Here is a table of points, one per row:
[-1.60 1.03 2.23 -0.52 -0.49 1.06 -0.94 -1.23 -0.52 -0.04 1.32 0.82 0.29
 -0.05 -0.49 1.28 1.21 0.94 -0.41 0.12 -1.29 -0.85 0.10 -0.67]
[-0.56 1.25 0.60 0.31 -0.49 0.96 -0.94 0.14 2.51 -0.81 -0.69 0.07 -0.06
 0.53 -1.16 1.58 -1.08 -1.96 -0.14 0.94 0.49 -0.16 0.73 -0.33]
[-1.16 -0.66 0.98 -0.68 0.81 2.02 0.15 0.22 -0.62 -0.19 -0.22 0.91 0.12
 0.45 -1.10 -1.39 0.78 -1.41 0.07 0.08 0.50 0.23 -0.65 0.86]
[-0.48 -0.22 1.45 -0.25 -0.67 -1.30 2.37 -0.38 0.34 -0.72 0.48 1.53 0.11
 -1.67 0.81 -1.96 -0.43 -0.19 -1.41 0.35 -0.35 -0.42 0.51 0.98]
[-0.52 1.52 -1.01 0.12 0.51 -0.69 1.68 1.34 -0.95 2.15 -0.04 -0.89 -0.07
 0.97 -1.05 1.07 -0.85 0.27 -1.06 0.12 -0.23 -0.86 -0.16 2.36]
[-0.86 0.71 -1.29 0.65 -0.16 -2.03 -0.62 -0.80 -2.26 -0.81 1.20 0.20 -0.78
 -0.32 0.04 -0.48 -0.66 -0.82 1.28 -0.78 -0.13 0.22 -1.33 -0.35]
[-0.21 3.01 -0.75 -0.63 2.13 0.85 0.81 0.32 0.94 0.05 -0.18 0.34 -0.47
 0.28 0.14 -2.55 0.31 -0.18 0.91 0.94 -0.09 0.12 1.63 -0.07]
[1.11 -1.19 -0.22 -0.78 0.02 -2.43 -1.37 0.32 -1.14 -1.97 -1.51 0.17 -0.72
 1.06 0.56 0.32 1.51 -1.12 -1.60 -0.35 -0.85 0.61 1.76 0.97]
[1.17 1.08 -1.21 -0.60 -2.31 0.40 0.64 -0.20 -1.16 0.88 -1.31 -0.52 1.49
 -0.75 -1.39 -0.48 -1.12 -0.70 0.24 0.07 -0.14 -1.06 -0.40 -0.72]
[-0.60 -0.94 -0.63 -1.83 0.60 -0.15 -0.64 0.14 1.50 1.35 0.38 -0.18 -0.56
 0.71 0.35 -0.57 0.90 0.33 -0.50 -2.69 -0.08 -2.73 -0.61 -1.67]
[0.71 -2.56 0.73 -0.35 0.47 -0.78 1.77 0.25 -0.07 0.08 -0.25 1.02 -1.98
 0.07 -1.07 -0.02 0.86 -0.51 0.24 0.64 -0.19 -0.04 0.55 -0.02]
[1.21 0.71 0.82 0.39 0.33 0.39 -0.52 0.64 0.23 -0.56 -1.17 1.57 -0.26
 -1.00 0.17 1.08 -1.76 0.87 0.99 -1.67 1.95 -0.71 -0.46 0.78]
[-0.13 0.12 1.94 0.30 -0.12 2.64 0.32 1.91 -0.20 -1.68 0.48 0.01 1.82
 1.92 1.42 -0.39 -0.96 -0.47 2.09 -0.84 -0.99 0.55 0.49 -1.10]
[-0.53 0.33 -1.51 1.46 0.19 0.25 0.28 0.88 -0.06 1.60 -0.83 0.90 0.37
 -0.95 1.47 0.85 0.49 -2.42 -0.79 -0.11 -1.02 1.08 -1.86 -0.64]
[0.43 0.26 -0.52 -0.02 -0.06 -0.39 0.53 -0.67 1.16 -0.37 1.48 -0.56 0.46
 1.64 -0.78 -0.03 -0.54 0.39 -1.87 -0.33 1.99 1.99 -0.28 -1.04]
[1.87 -1.13 0.01 -1.51 -0.02 0.48 -1.22 -0.02 -1.13 0.35 0.94 0.04 -0.02
 0.05 1.81 0.74 -0.53 0.72 -1.49 2.44 -0.04 -0.64 0.21 -1.01]
[-0.18 -0.90 0.33 0.82 1.07 -2.37 -0.17 0.03 0.25 0.33 1.19 -0.02 0.60
 -0.10 -0.17 0.99 -1.25 -1.56 1.53 0.73 0.77 -0.89 0.28 0.26]
[0.34 0.65 1.47 1.71 -0.02 0.23 0.17 0.56 -0.31 0.48 1.13 -1.72 -1.34
 -0.75 -0.86 -0.23 -0.66 0.31 -0.91 -1.18 -0.43 1.10 1.24 -1.02]
[0.38 -1.13 -1.26 1.19 -0.89 0.35 2.05 -0.77 -0.50 -0.55 0.39 0.06 0.48
 -0.50 0.57 0.84 2.71 0.04 0.90 -0.58 0.05 -0.82 1.88 1.26]
[1.16 0.26 -1.02 1.47 2.08 0.11 0.12 -1.56 -1.13 -0.73 -1.20 -0.41 1.05
 -0.58 -0.60 -0.01 0.06 1.11 -0.14 0.08 -0.45 -0.48 -0.93 -1.13]
[-1.28 0.36 0.70 -0.92 -0.41 0.54 0.18 -1.50 0.23 -0.27 -0.64 -2.50 -1.17
 -0.66 1.69 0.51 0.01 0.03 0.15 0.76 1.30 1.09 -0.15 -0.40]
[-0.81 -0.88 -0.31 -1.08 0.61 0.40 -0.98 0.52 0.58 -0.21 0.36 -0.80 1.65
 -2.68 -0.27 -0.24 1.10 1.40 0.47 0.38 0.43 0.54 0.76 0.24]
[0.71 0.82 -1.03 -0.60 -1.42 -0.82 1.12 0.31 -0.20 -0.72 -0.92 1.12 -0.87
 0.60 -0.25 1.40 -0.03 1.62 0.44 -0.12 -0.18 1.01 -1.52 -0.49]
[1.11 0.75 1.76 0.33 -0.69 0.02 -1.21 0.70 1.49 0.33 0.16 -1.04 0.58
 0.89 0.34 -0.38 2.36 0.37 1.42 1.26 0.96 -0.92 -2.87 0.48]
[0.05 -0.94 0.32 -0.31 -0.26 -0.26 -1.64 -0.68 -0.43 2.37 -1.33 0.45 0.36
 0.09 -0.38 -0.18 -0.55 1.75 0.71 -0.03 -0.01 1.88 1.42 -0.28]
[0.43 -0.79 -1.00 -1.09 0.29 0.77 -0.79 -0.87 1.85 0.08 0.86 -0.91 -0.11
 -0.04 0.15 -0.97 -1.21 0.12 0.48 -1.34 -2.84 0.53 -0.88 2.18]
[-1.74 -1.51 -1.56 2.42 -1.10 -0.27 -1.13 0.36 -0.41 -0.42 -0.10 0.33 -0.99
 0.78 0.06 -0.78 -0.67 1.07 -1.58 1.13 0.87 -0.35 0.55 0.56]
These points spread out most along one direction. Take the direction at right angles to it along which they spread out most. Then take the direction at right angles to both along which they spread out most. Go by this last direction. Where along it does each point below lie, from 0 to 99? The average is 50, and the first point in the table lies past the average. One standard deviation of the points above along it is 16.
[-0.81 -0.88 -0.31 -1.08 0.61 0.40 -0.98 0.52 0.58 -0.21 0.36 -0.80 1.65
 -2.68 -0.27 -0.24 1.10 1.40 0.47 0.38 0.43 0.54 0.76 0.24] 57
[1.11 0.75 1.76 0.33 -0.69 0.02 -1.21 0.70 1.49 0.33 0.16 -1.04 0.58
 0.89 0.34 -0.38 2.36 0.37 1.42 1.26 0.96 -0.92 -2.87 0.48] 68
[1.87 -1.13 0.01 -1.51 -0.02 0.48 -1.22 -0.02 -1.13 0.35 0.94 0.04 -0.02
 0.05 1.81 0.74 -0.53 0.72 -1.49 2.44 -0.04 -0.64 0.21 -1.01] 83
[1.17 1.08 -1.21 -0.60 -2.31 0.40 0.64 -0.20 -1.16 0.88 -1.31 -0.52 1.49
 -0.75 -1.39 -0.48 -1.12 -0.70 0.24 0.07 -0.14 -1.06 -0.40 -0.72] 53
[-0.52 1.52 -1.01 0.12 0.51 -0.69 1.68 1.34 -0.95 2.15 -0.04 -0.89 -0.07
 0.97 -1.05 1.07 -0.85 0.27 -1.06 0.12 -0.23 -0.86 -0.16 2.36] 36
[-0.18 -0.90 0.33 0.82 1.07 -2.37 -0.17 0.03 0.25 0.33 1.19 -0.02 0.60
 -0.10 -0.17 0.99 -1.25 -1.56 1.53 0.73 0.77 -0.89 0.28 0.26] 46
[0.43 -0.79 -1.00 -1.09 0.29 0.77 -0.79 -0.87 1.85 0.08 0.86 -0.91 -0.11
 -0.04 0.15 -0.97 -1.21 0.12 0.48 -1.34 -2.84 0.53 -0.88 2.18] 41
[-1.28 0.36 0.70 -0.92 -0.41 0.54 0.18 -1.50 0.23 -0.27 -0.64 -2.50 -1.17
 -0.66 1.69 0.51 0.01 0.03 0.15 0.76 1.30 1.09 -0.15 -0.40] 67
